First come named moves, each a turn or a mirror, each shown by rows before and after it. For each pair of rows after them, which moves, in which order, take the first row to the second? The first pair is done for you.
E (before -> after):
[ -8  42 -15  15  -7 -12   9 -18] -> [ -6  38 -32   5  -3 -14   0 -10]
[ 18  21   0 -24 -20  18 -27  23] -> [ 11  27  37   4 -25  15  -2   6]
[ 10  42  21 -10 -27  16 -11   9] -> [ 11  41  11 -16 -24  16 -17  12]
Y (before -> after):
[ -9  23  -9  -2 -18 -14   5  -7] -> [ -9  11 -19 -19  -7  -6 -13  10]
[ -4 -17 -29 -12   1   6 -11  16] -> [-17 -25 -18  15   7  -7  12 -10]
[  1  -6 -35  -4   5  -9 -10   2] -> [ -7 -10 -25  10   8 -15   4 -13]
P (before -> after):
[-10  21 -42  11 -23 -41  29  -7] -> [-25 -35   1  28  14 -23  43  -8]
[ -9  10  16  31   4 -13  31 -22] -> [ -4  14  38  26   0   3  24 -12]
[ -2  22 -63 -17 -31 -16 -14   3] -> [-35 -45 -48   5  14 -20  11 -10]

(2 to 4 moves a pair)
[-15 -19 -25  22  36  -3   6   4] -> [  1 -12   3   2  27  31 -16  32]
E then P then E
[ -1 -23  54   1   8  42  -7  14] -> [  9  27  56  18 -25  18   7 -12]
E then P then E
[ 10  24 -38 -16  -9 -16 -14  -3] -> [-11 -37 -22  -6  28  -7  -1  -5]
E then P then E then P
[ -6  -5 -29   6  16 -20  20   0] -> [ 16  17  17 -10  -7  19   1  28]
E then P then Y then Y
[  3  30 -61 -14 -22 -31  -6 -10] -> [  9 -12 -42 -44   3  10 -35  31]
E then P then P then E
[ 22  24  25 -10 -21  32  -2   8] -> [ -4  -3 -50  -1   5 -15  13 -19]
P then E then P then E
[ 20  17  60  -9   5  35 -21  31] -> [-16 -51  14   9  61   4   4   7]
E then P then P then P
[  6  42  23  14 -19 -31  10 -38] -> [-11 -11 -45 -10  20 -42  -8 -25]
P then E then Y
[  6  17  46  30 -41  -3  32 -24] -> [-16 -58 -46   0  17 -19  11  -5]
P then P then E then P
[  0  11 -39  -6 -14  -6 -13  -6] -> [  3 -19  12 -11  -3  27 -20  13]
Y then P then P
[ 32  21   8 -29   7  16 -42  42] -> [ -9 -23  48  36  34 -11  25 -14]
P then P then Y then P
[-12 -27 -24 -27 -24  34 -39   3] -> [-33 -22  -5  21 -25   1  16 -48]
E then P then P then P
[-30 -18  34  36  11   4  33 -14] -> [-36 -33   8  32  22  -3  29 -14]
E then P then Y
[ -8 -20  43   8   1  15   1   1] -> [-11 -33 -25 -14  15   0 -15   8]
E then P then P then P
[ 11  18  29  -6 -15  45 -10  -2] -> [-11   8 -50   0   3  -8   5 -31]
P then E then P then E
